Each named move below is a turn or a mirror, shown by a few rows before and after it. Which moves, in which order, take the first row of each later pair to the second? The first pair is answered.
Nules (before |-> after):
[-14 -22  31   9  -7 -22 -15   2 -24 -14  -4   3  39 -23 -19  12 -10] |-> [  2  -9  14   8 -21 -22 -12   2 -18 -18   2  -2  46 -35 -16   5 -17]
[ 50   7   6 -30  -4 -24   2 -17   3   3  16  31 -36   8  -3  31 -10] |-> [ 39   3  15 -32   6 -23   0 -18  -4   4   9  33 -41  15  -6  39  -8]
[  1  -4  -4   9  10   1  17   0  -3  16   2  14   5  -1  -3   8 -10] |-> [  1  -6  -8  11   6   3  20  -4  -4  16   2  12   8   4   1   7 -13]
kigu (before |-> after):
[ 17 -31  45 -31  28  -5   5 -29   9 -16  -7  20  -5   3  -4  22   4] |-> [-43   1  13  12  18  15 -10  24 -49   0  -6   7   0  21 -20   8  -1]
[ 15   7  12 -11  -1  -2 -12   0  -3  -7  -5   9  30 -31   2  -2 -11] |-> [ -6 -14  18 -11  21  12   9 -14   8  12  -5   3 -22  19  15  12   5]
[-12 -15  17  -5  11  -2  -5  -1   3  -1  -2  -2   6  -2  -1  -3   9] |-> [-14 -11  16  -2   8   1  -9   8  -7   0  -3  -2   6  -2 -11  -8   5]
nep (before |-> after):
[  8   1  36  -5  -9 -17 -16  -6 -10 -12  -7   5  44 -38 -10  -4  -4] |-> [ 29  16  -2 -10 -19 -11  -3   0   7 -14   7   4  37 -48  -4  -8 -10]
[ 33  -2 -17 -22  -8  -3   5 -18  39  -8  20   4  -5  -9  14  -1 -12] |-> [ 27  -4 -32 -15   3   8  12  -9  33   2  18  -5 -30   6  12  -2 -10]
[  4  18 -30   7  -5  10   1   6   3  -2  20  -8  -9   0   6  -3 -11] |-> [-17   8 -25  13   4   8   0  10  -7   3  12  -7 -10  14   3   0  -6]
[ -1  18 -12   1 -11   4  -1   2  -5   0  -2   4  16 -16  -7   4  -9] |-> [ -2  21 -22   7 -14  12   4   6  -8   2  -1   1  10 -11  -6   3  -7]

Between the rows of a pair lie 2 to 3 moves.
[-33 -36  46   8  37   0 -28   3 -14   3 -32  -8  -3  30   4  -4  -8] |-> [-10 -44  59 -14  33 -14 -23 -18   8  -5 -33   1  11   7   2  -1  -7] => kigu, kigu
[-16 -12   4   3  -4  -1   4  -3   6   4   1   5 -27  10  24   5  12] |-> [  2  11 -17   5 -20  -6  -4   6   3  -2  10   3   3 -18  20 -12  -3] => Nules, nep, kigu
[ -9  -1  36  -5 -10 -13 -20   5 -33   0 -12  -7  54 -31 -17 -13  -4] |-> [ 16  -9  33 -23 -12 -20 -10 -14 -14  -9  -4  -1  53 -43 -15  -6  -9] => nep, Nules, nep
[ 45  -7 -25 -77  28 -29   5 -32  62 -35   1  -5  -3 -35 -11  -7 -21] |-> [ 15  44 -54 -36   5 -25 -34  14   5 -38   1 -17  43 -59 -24 -27 -41] => kigu, kigu
[ -2  -7  24 -10   7 -16   0  -6 -10  -3   0   1  23  -7  -5  -7  -3] |-> [-20  -2  17   3  11 -11  -9   6 -19   6  -1   2  19  -2  -8 -10   0] => kigu, kigu
[ 38   1 -20 -29  -3 -10   1 -25  45 -23   6  -3  11 -21   7   0 -23] |-> [-13 -30  -3 -16  39   6  10 -21  28   0 -10 -12 -34  36   5  15   2] => nep, Nules
[-31  -2  29  16  -7   9 -10   5 -26  -2  -6   6  31  10  -1 -10  12] |-> [-34 -18  35   9   5  13   2  -5 -16   2  -5   0   6  30   8  -6  17] => kigu, kigu
[ 41  -3   9 -18  -8  -6   5 -17  33 -10   1   1  12 -23  -4  -5   1] |-> [ 12  26  -9   7 -23  -2 -10  14  -8 -10  -1  -1  34 -31 -18 -17 -12] => kigu, kigu
[ 21  -9  23 -21   4  -9   7 -22  17 -12  -5   6   8 -11   5   1   6] |-> [  1   0 -13   1   6   7  23  -7  20   4   4   1 -32  15   8   0   5] => nep, nep, nep
[  8  19  16 -15 -19 -12 -21   2   1  -9  -1  -5  37 -18   3 -15  -5] |-> [-18  35 -25  12 -15  11 -15  24 -11   3  10 -10   2  12   7 -17  -3] => nep, kigu, kigu
[-36  14  29  23  46   7 -19  14 -46  27 -17 -33  -4   8  -5  15  22] |-> [-25   0  54   5  46  -6 -21  -2 -39  20 -20 -31  15  -7  -3  19  25] => nep, kigu, kigu
[ 15  -9  23 -22 -10 -12  -9 -20   3 -14 -10  12  27 -31  -9 -12 -10] |-> [ -3  -8 -12   3  11  21  18 -11  14   6  -1   1 -45  21   8  -1   2] => nep, kigu
[ 49  -1  -9 -27 -23  -3   6 -29  24 -18  13  -2  10 -36  13  -4  -2] |-> [  0 -41  16 -16  26  12  11 -26   5   9  -5  -4 -41  25  10  15  26] => nep, Nules
